(in the rows, 128 means zero)
Where one turn sends some rows of the set: a few examples, then the rows asked:
K149: [109 128 134 123 154  89 146 154 157 115 136 134 129]
K626: [117 126 173 140 114 113 140 128 116 124 158 137 154]
K651: [123 110 138  99 171 135 127  97 124 140 118 132 102]
K964: [116 132 180 144 158 144 121 111 146 149 130 108 129]
K102: [114 140 124 100 148 113 118 150 128 110  81 158 142]
K800: [116 103 142 116 110  95 143 140 115 118 152 143 137]
K316: [125 169 145  97 101 117 127 140 145 139  95 145 155]
K350: [120 132 147 118 121 152 106 154 123 139  72 130 121]
K263: [151  92 146 127 126 140 129 101 113 145 134 141 126]
K58: [105 157 167  99 125 104 144 109 147 144 150 122 139]
K212: [113 157 107 148 114 129 113 118 168 151 103 127 129]
K706: [ 86 165 120 152 145 137 115 128 125 120  99 138 117]
K778: [135 121 133 114 124 128 153 152 138 147 119 130  87]
K59: [127 143 126 105 153 149 104 113 110  94 153 110 140]
K77: [124 143 141 128 121 150 103 145 130 106 156  87 142]
K46: [158 149 121 112 120 167 120 127 119 118 146 110 122]
K473: [ 79 136 105 123 132 110  95 106 153 135 106 120 131]
K838: [109 133 148  82 131 134  94 102 125 141  85 131 145]
K949: [ 75 157 126 122 105 133 108 117 124 142 106 117 108]
K343: [132 115 167 139 143 131 128  94 113 130 147 143 153]
K40: [110 175 101 122 131 126 127  99 136 136 105 153 122]
K783: [138  79 130 132 123 118 133 138 121 128 133 139 122]
K799: [132 140 112  86 112 127 113 126 133 109 160 103 140]
K270: [113 143 156 129 139 125  96 132 157 133  90 127 173]
K146: [149 128 103 124 145 140 110 143 143  98 146 110 140]

K40 turns into K706
K59 turns into K77
And these:
K964 turns into K58
K316 turns into K102
K626 turns into K800

Where one turn sends some rows of the set: a few examples, then the rows asked:
K113: [144 133 141 146 127 106 139 131 127 109 142 108 144 155 159 100  87 135
 112 132  93 116 122 108 208 146 126 126 102 101 118 105 140 148 114 120]
K414: [132 139 117 140 136 122 111 103 137 132 156 118 131 137  98  95  93 128
 134 118 107 184 104 116 189 157 115 110 107 119 131  90 114 103 133 117]
K157: [134 146 135 146  92 124  98 143 149 119 114 116 134 109 132 134 126  82
 132 124 111 133 110 157 156 126 131  98 142 158 108  92 119 129 153 170]
K460: [147 168 140 155 123 153 115 129 113 144 152 135 105 146 147 110 129 130
 148 102  96 127 159 108 125 127 116 143 111 131 128 122 102 110 169 163]
K243: [130 120 167 133 141 111 139 146 101 131 102 119 117 166 176  93 124 137
  89 108 112 150 129 139 136 123 147 115 126 147 113 119 121 138 118 141]
K368: [136 129 111 168 143 143 152 146 141 132 144 113 145 136 138 137 136 137
 126 140 140 128 118 174 129 142 119  80  82 122 106 133 121 127 175 138]
K301: [139 118  96 114  90 141 116 134 133 138 135 100 135 119 140 169 134 131
 108 121 132 119 129  96 168 153 144  76 133 129 115 130 111 137 150 139]
K51: [140 110 164 140 126 118 144 100 113 118 146  95 123 133 141 136 141  63
 154 132 119 123 160 118 151 147 117 135  87 126 122 111 136 120 158 139]
K721: [154 123 143 145 113 133 127 121 111 126 119 111 172 152 109 118 122 162
  89 127  97 188 120 123 106 121 144 134 123 140 113 117 122 136 140 102]
K633: [145 104 158 146 161 105 135  86 127 138 125 140 142 142 107 152 146 129
 135 148 109 102  96 139 147 139 120 105  91 138 126  97 111 112 152 167]
K12: [149 113 131 125 108 136 122 123 108 132 130 115 149 140  99 105 119 153
 116 129 104 162 101 126 104 117 159 143 117 131 120 118 107 164 162  98]
K254: [148 166 119 165 126 137 124 112 118 128 124 160 174 138 104  92 137 139
 167 133 127 150 134 101 137 104 121 157 127 147 116 109 134 116 127 137]
K238: [101 120  99 141 127 109 113 144 145 133 112 122 161 118 118 130 110 112
 129 102 121 142 113 101 156 161 107 111 162 134 165 135 141 114 144 143]
K352: [119 120  77 122 133  99 129 142 143 116 106 100 149 136 131 119 115 119
 146 132 106 137 122 105 141 151 118 101 167 138 162 122 136 109 138 128]
K349: [144 114 128 159 151 116 110 126  96 160 132 120 147 104 118 143 142 154
 132 134 137 149 125 132 138 118 124  82 114  88 119 122  96 126  79 109]
K678: [143 133 129 161 115 122 141 131 111 126 138 138 161 148 152 126  95 133
  89 132  87 123 145 119 208 154 130 138  88 116 113 111 136 136 105 135]
K798: [118 108 156 164 126 114 112  97 114 118 100 188 116 111 126 118 105 151
 143 108 142 109 114 131 131 142 120 120 104 110 136 121 141 128 116 111]
K809: [124 139 140  96 153  97 125 114 118 162 108 137 126 111 121 150 137 113
 127 139  83 122 115 131 152 107 117 119 134 133 141  93  97 104 104 105]
K565: [143 144 124 147 136 143 150 147 147 148 102 131 159 106 110 151  95 121
  94 132 138 147 123 135 120  88 129 107 128  99 129  94 120 109 163 114]
K617: [180 128 144 134 153 139 124 144 141 131  93 133 117 125 151 141 133 100
 137 125 124 106 175 115 124 143 110 136 123  97 132 107 110 135 114 155]
K255: [121 131 140 169 121 117 125  73 106 120 101 145 114 111 131 110 106 155
 144 116 142 103 118 139 113 134 135 120 113 106 145 143 137 116  96 122]
K980: [130 141 164 145  96 113 134 118 146 123 140 125 137 123 149 146 127 159
 112 189 131 134 121 136 168 138 137 142 104  89 128  95 111 150 145 149]
K398: [154 114 153 134 115 145 142 111 133 159 112 118 125 157 122 172 104 132
 142 136 138 163 114 143 122 144 102 141 142 135 126  99  94 117 149  94]
K664: [131 141 129 131  86 113 109 153 120 130 106 127 151 121 145 125 121  72
 115 128 135 113 158 123 158 107 140 136 107 144 130  91 107 114 100  96]
K429: [123 132 147 136 125 119 140  92 113 150 125 105 135 138 138 114 143 150
 114 170 153  91 135 107 173 135  86 135 114 138  93 116 114 142 114 107]
K405: [121 123 141 158 116 104 148 133 113 130 125 131 164 138 125 109 149 125
 119 127 143 129 114 111 149 118 139 111 108 119 188 146 169 145 126 153]
K289: [ 96 141 100 150 137 136 140 102 120 145 123 121  80 129 121 110  76 114
 110 100 112 118 147 117 126 135 134 103 109 128 105 135 131 122 133 129]
K819: [133  99 117 160  89 144 138 105 121 103 105 139 148  80 124 141 127 110
 159 151 100 132 123 117 137 128 107 109 116 106 108 132 119 137  94 110]
K609: [134 121 101 165 102 123 133 157 111 134 129  97 140  91 120 103 131 131
 130 145 162 135 155 122 141 148 121 130  82 134  95 104 123 144 144  91]
K817: [142 181 135 157 122 145 134 128 144 144 138 114 110 147 154 125 141 137
 139 109 109 133 151 114 124 145 118 137  92 141 146 135  95  89 140 162]

K980 turns into K617
K817 turns into K352
And these:
K238 turns into K721
K565 turns into K349
K633 turns into K664
K414 turns into K254

Where one turn sends some rows of the set: a few examples, then the rows asked:
K211: [147 138 105  62  97 141 110 165 155 175 141  87 113 137 179 142 141 108
 106  88 154 146 128 123 133 121 130 162 105 131 131 135]
K479: [133 160  54 121 103 149 106 155 173 109 138 105 143 148 144 116 177 115
  53 112 111 130 136 132 140 102 136 170 105 148 128 107]
K727: [143 130  58 152 112 149 113 134 170 166 137 130 163 170  99 141 154 120
 149  87 127 129 112 132 151 118 151 215 118 132 116 126]
K265: [146 148  77 199 101 149 125 166 178 177 138 101 148 127  83 128 194 124
 139 131 138 137 125 120 155 138 131 150 102 139 126 126]
K747: [132 165  46 138 110 127 123 156 168 201 140 101 152 165 127 125 160 114
  62 105 112 137 116 116 108 108 153 185 102  88 123 107]
K516: [144 131  98 146 107 124 105 152 177 124 134  97 109 154 140 161 147 151
 147  99 169 143 114 113 134 124 149 117 112 105 123 156]
K436: [136 145 116  94 111 173 116 147 162 215 138 112 127 162 124 128 172 119
 121  95  78 126 133 120 125 118 162 161  99 153 137 172]
K444: [165 128  72 156 123 164 116 145 175 172 131 135 160 138 123 121 173 114
 155 115 138 136 116 133 187 150 126 178 106 114 141 151]
K357: [145 141  80 115  73 163 109 193 169 120 146  99 166 153 144 108 190 124
  76 130 125 136 155 123 127  86 124 159 113 145 126 122]
K237: [134 129  96 148 118 121  95 146 169 120 135 101 109 160 139 162 154 138
 137  88 171 140 111 112 130 116 152 124 113 109 129 158]
K395: [132 151  64 201 114 141 119 150 172 171 139 107 141 138  76 134 191 115
 126 113 134 131 118 120 146 129 141 167 104 148 126 117]
K628: [147 139  97  60  95 139 116 159 160 173 141  91 105 142 173 143 133 115
 106  83 152 145 126 121 132 121 134 167 110 134 123 127]
K756: [147 142  79 136  98 149 118 195 159 212 145 101 173 155 141 107 192 105
  79 129 134 145 136 107 112 105 128 160 102  78 144 140]
K562: [149 131 102 123  92 122  97 170 156 175 151  87 144 163 143  82 117 124
 100 103 124 123 132  88 134  76 142 114 110 119 126 153]
K911: [151 134  98  61  98 147 116 161 160 174 141  97 101 138 175 135 141 112
 107  87 157 147 130 119 138 125 127 162 111 133 131 135]
K385: [160 139  86 124 103 126 109 155 171 172 143  97 122 148 147  75 109 131
  98 110 121 125 125  92 159 104 136 102 106 113 129 151]
K541: [162 158  63 118  82 164 127 172 192 118 136 104 141 131 151 104 173 140
  75 141 116 139 144 131 158 125 119 145 106 135 122 112]
K67: [128 141 110 128  98 159 102 175 165 141 138 101 145 154  83 115 227 133
  89 109 139 143 117 113 128 112 134 160 117 103 123 192]
K504: [148 156  88 124  83 161 133 160 195 142 132 102 119 147  75 116 191 172
 101 121 125 148 112 116 143 141 137 157 123  99  96 167]
K155: [139 120 101 144 104 128 101 159 170 124 138 101 114 163 135 159 155 146
 147  93 175 142 119 107 123 109 147 124 119 110 125 161]
K713: [141 156 108  95 117 170 122 137 170 213 133 111 118 154 127 130 165 122
 119  98  71 127 126 126 138 133 163 157  94 150 135 166]
K939: [147 148 116  94 103 177 126 151 170 218 135 110 125 155 126 126 167 131
 129 106  77 130 134 121 134 130 158 153  99 148 132 170]
K708: [122 176  93 135 112 133 104 143 176 132 130  80 137 146  86 139 197 140
  74 102 109 138  92 132 135 131 156 168 100  99 105 164]
K476: [153 132 101 155  95 146 105 170 161 177 140  96 205 152 124 145 169 116
 164 116 128 134 120 139 151 119 142 190  99 114 122 145]
K45: [162 150  42 134 103 158 147 167 187 208 137 127 128 148 129  96 166 132
  80 129 130 148 130 106 137 136 127 159 113  80 132 122]
K453: [134 142  83 197  97 144 116 172 166 177 144  96 161 142  77 135 199 116
 136 120 139 134 128 117 134 115 139 165 105 147 123 124]
K114: [141 140  78 125 113 115  97 142 160 167 146  99 123 165 138  85 107 119
  84  88 117 119 119  91 141  84 149 123 110 124 127 143]

K939 turns into K436
K395 turns into K265
And these:
K114 turns into K385
K504 turns into K67
K628 turns into K911
K727 turns into K444
K541 turns into K357
K45 turns into K756
K155 turns into K237

Where one turn sends some rows of the set: a few examples, then the rows asked:
K95: [111 125 120 185 126  89 160 107 144  68  92 109 121  88  99]
K875: [ 86 105 132 133 125 102 119  88  96 120 144 112 172  92  73]
K184: [125  71 116 139 111  72 148  67  82  92 125  98 134  96  87]
K544: [116 107 112 160 171 101 159 148 135 106  98 134 134 113 108]
K611: [131  95  93 144 186 116 168 120 104 108 126 134 120 107  94]
K848: [103  93 121 140 132  90 125  67  91  94 162 115 161  94  76]
K583: [ 97 125 127 175 148  98 141 129 145  77  91 121 136 100 117]
K296: [ 78 125 154 120 137 107 126 102  85 115 112 115 160  85 109]
K82: [140 127 126 165 133 106 180  67  80 109 129 135 138 116  72]
K812: [ 85 107 147 112 132  85 139 102  78 105 106  99 145  85 126]
K942: [101  94 110 151 171  95 137 150 140  99 110 128 144 105 110]
K507: [115  88  92 137 187 118 144 120 111 104 141 132 134  97  90]
K530: [ 94 118 126 173 147  94 139 130 147  76  91 118 136  99 121]
K592: [120  79 114 135 128  69 152  69  80  86 148  97 137  98  96]
K677: [102 116 149 121 130  84 166 102  68 108  90 100 131  95 130]
K761: [144  92 121 154 112  86 176  66  77 102 111 110 122 109  83]
K482: [104 115 117 180 123  83 153 109 146  63  98 102 125  83 104]
K646: [109 137 137 154 128 122 151  88  90 134 126 132 163 110  63]
K802: [109 142 155 135 136 106 173 101  71 122  86 119 136 103 115]
K762: [ 98 127 121 182 127  98 141 108 151  68 104 116 138  82  91]
K163: [129  83  90 138 184 106 165 120 102 102 128 123 116 103 100]
K607: [135 129 130 156 124 104 191  87  77 131 105 119 131 119  79]
K348: [100 118 124 174 147  92 147 129 143  76  86 117 128 100 123]
K418: [ 85 102 142 128 134  94 125  73  85 114 139 111 167  86  81]
K627: [141  99 117 150 127  77 184  68  72  95 129 109 122 112  94]
K336: [118  77  90 131 184 107 150 120 107 100 137 122 127  97  98]
K974: [122  98  95 144 188 124 155 119 111 109 133 139 130 103  86]
K275: [ 98 116 119 177 125  87 141 108 150  63 105 106 134  80  99]
K505: [116 124 129 158 135 113 143  66  91 107 152 139 161 107  62]
K520: [ 99  83 134 122 129  69 147  73  74 106 130  91 142  86 102]
K317: [100 124 126 177 148  95 146 130 143  78  88 120 131 102 120]
K165: [117 111 128 158 120 116 133  66  96 112 134 134 161 101  55]
K390: [108 133 122 187 129  98 154 108 147  71  98 118 128  87  92]
K356: [ 93 145 159 135 139 119 147 102  81 124  99 128 156  95 103]
K693: [107  82 123 140 115  93 121  66  95  99 142 113 158  90  70]
K872: [ 97 116 124 171 146  90 142 130 145  74  90 115 132  98 124]
K32: [116  96 109 156 171  90 160 149 133 101  97 123 128 111 115]
K521: [107 107 113 158 174 103 145 148 140 106 106 136 144 109 104]
K826: [126 100 135 135 129  72 184  72  64 114 108  98 124 102 103]
K393: [107  88 108 150 170  87 147 149 136  96 106 120 133 104 117]
K624: [ 99  75 122 120 118  69 140  89  86 105 136  85 147  91  98]
K528: [127 132 143 153 134 103 184  71  70 129 105 124 136 109  82]
K668: [141 117 128 166 118 112 168  65  85 114 113 133 139 112  61]
K580: [128  92 120 134 117  69 184  89  71 112 110  90 121 107 104]
K998: [102 133 147 147 138 115 149  71  82 130 127 133 163  97  69]

K336 turns into K974
K693 turns into K668
And these:
K296 turns into K802
K530 turns into K317
K418 turns into K528
K646 turns into K580
K592 turns into K505
K393 turns into K521
K762 turns into K95

Where one turn sends some rows of the set: a few examples, then the rows asked:
K172: [122  99 138  92 144 173 163 128 126  90 105 124 135 140 110 120 123 122
 106 127 138 113 126]
K546: [133  69 188 122 145 150  92 126 151 145 147 152 189 108 108 104 127 138
 110 154 148 133 125]
K391: [142  79 179 132 137 149 123 125 146 160 135 156 190 105 114 125 124 146
  98 142 143 127 126]
K890: [116 102 147  91 136 151 113 140 120  66 120 142 131 104 135  83 106 146
 134 139 137 133 117]
K239: [144  70 197 122 141 157 117 129 144 134 143 159 198 103 127 112 125 125
 109 137 141 119 136]
K220: [116 144 130 106 124 178  93 120  85 112 146 110 162 130 126 161 154 168
 110 105 138 103 124]
K836: [102 113 171 104 118 184  73 118 116 122 188 111 190 121 134 150 133 146
 103  90 129 127 151]
K919: [124 122 138  91 153 153 120 121 116 105 109 134 130 102  96 125 160 150
 135 148 140 134  92]
K813: [121  99 181 101 146 134 156 128 114 107 147 121 131 105  75 110 144 132
 142 139 145 158 128]
K828: [ 99 129 130 103 119 170  54 129  96  95 159 109 152 133 134 121 123 176
 117 116 144 118 129]
K222: [123 100 185 106 135 129 157 138 108  93 148 132 133  91 101  99 124 139
 145 129 141 158 136]
K620: [119  93 173 109 134 135 174 134 118 107 143 123 127 115  86 105 115 138
 125 130 144 155 140]
K712: [ 98 115 163 106 116 178  64 117 120 133 189 108 184 123 128 148 130 156
 100  97 132 135 148]
K371: [105 121 162 110 113 179  79 117 114 136 182 113 188 118 134 159 133 158
  98  89 128 131 148]
K931: [107 118 144  96 127 194  90 127  96  82 155 101 164 155 137 134 131 137
 108 100 140  94 147]

K712 turns into K836
K919 turns into K890
K931 turns into K220
And these:
K239 turns into K391
K813 turns into K222

Where one turn sends some rows of the set: a few examples, then the rows asked:
K11: [141 178 117 136  80 134 114 125 110 154 170 118 122 139]
K276: [128 143 135 127 127 145 130 124 120 120 183 128 168 134]
K5: [177 157 105 117 140 113 135 148 105 123 144 148 149 118]
K30: [155 122 126 115 136 128 157 113 117 118  88 115 118 112]
K470: [150 152 137 117  80 123 121 135 130 124 152 105 156 112]
K52: [166 143 110 139 111 159 162 135 111 118 143 149  73 126]
K133: [179 132 129 107  77 109 134 118 128 139 147 118 138 105]
K106: [183 174 103 115 118 114 124 130 111 133 151 113 145 132]
K332: [124 129 127 137 110 146 133  93 123 117 152 125  60 134]
K996: [144 138 130 132 152 146 136 112 102 131 136 189 105 126]
K856: [121 131 119 116 109 178 122 104 129 114 186 140 123 121]
K287: [172 113 149 112 115 104 168 112 123 134 144 139 108 116]
K886: [118 111 129 130 121 174 117 112 129 130 173 148  94 122]
K13: [137 152 124 150 151 103 107 130 115 139 130 117 146 119]
K388: [159 117 115 137 114 104 129 113 103 136 118 101 154 132]
K563: [157 146 136 131  81 109 119 117 144 126 111 131 113 153]
K687: [148 134  96 127  99 140 123 108 136 150 110  99  83 126]
K180: [143 112 108 112 152 145 150  97 113 131 130 160  93 107]
K876: [153 144 117 143  85 161 143 123 114 122 138 133  65 124]
K378: [131 138 130 100 106 152 107 116 101 134 154 100 113 168]
K475: [143 134 115 137  95 146 149 125  95  98 120 124 161 118]
K14: [141 166 111 123 114 122 106 147 111 159 167 119 145 137]
K189: [104 119 120 131 135 161 137 117 102 111 141 154  88 126]
K147: [ 99 136 125 137 111 158 100  91 135 129 129 125 116 140]
K446: [144 163 127 119 154 132 127 131 111 122 150 180 114 110]
K982: [182 116 141 118 125 135 165  93 116 122 137 138  90 119]
K779: [126 158 123 138 122 145  98 106 128 129 145  98 152  99]
K915: [125 143 125 120 176 139 118 105 104 121 123 133 119 142]
K342: [158 119 157 121 131 150 169  95 113 123 159 149 101 126]
K735: [168 146  87 109 131 137 102 117 121 150 160 104 115  97]
K891: [155 149 100 137  72 145 150 123 105 138 150 131  85 146]
K28: [120 158 123 106 136 176 141 135 111 129 123 135 153 121]
K120: [148 144 129 120 112 124 135 119 121 134 152 132 187 131]
K947: [173 145 113 108 151 125 136 122 162 148 128 129 128 116]
K268: [155 139 118 134 147 109 121 112 100 147 170 104 119 157]
K806: [153 135 118 132 109 133 153  83 128 125 117 150  74 112]
K751: [123 154 148 152  92 117 119 110 131 135 126 144 147 103]
K310: [142 149 133 130 125 149 123 111 102 141 151 187  84 129]
K454: [155 154  89 134  96 141 111 104  98 137 128  91 139 123]
K671: [146 103 127 120 101 166 128 113 139 122 166 154  91 111]

K30 turns into K687
K180 turns into K806
And these:
K388 turns into K454
K276 turns into K5
K106 turns into K470
K996 turns into K982
K342 turns into K52
K287 turns into K891
K563 turns into K378
K475 turns into K735

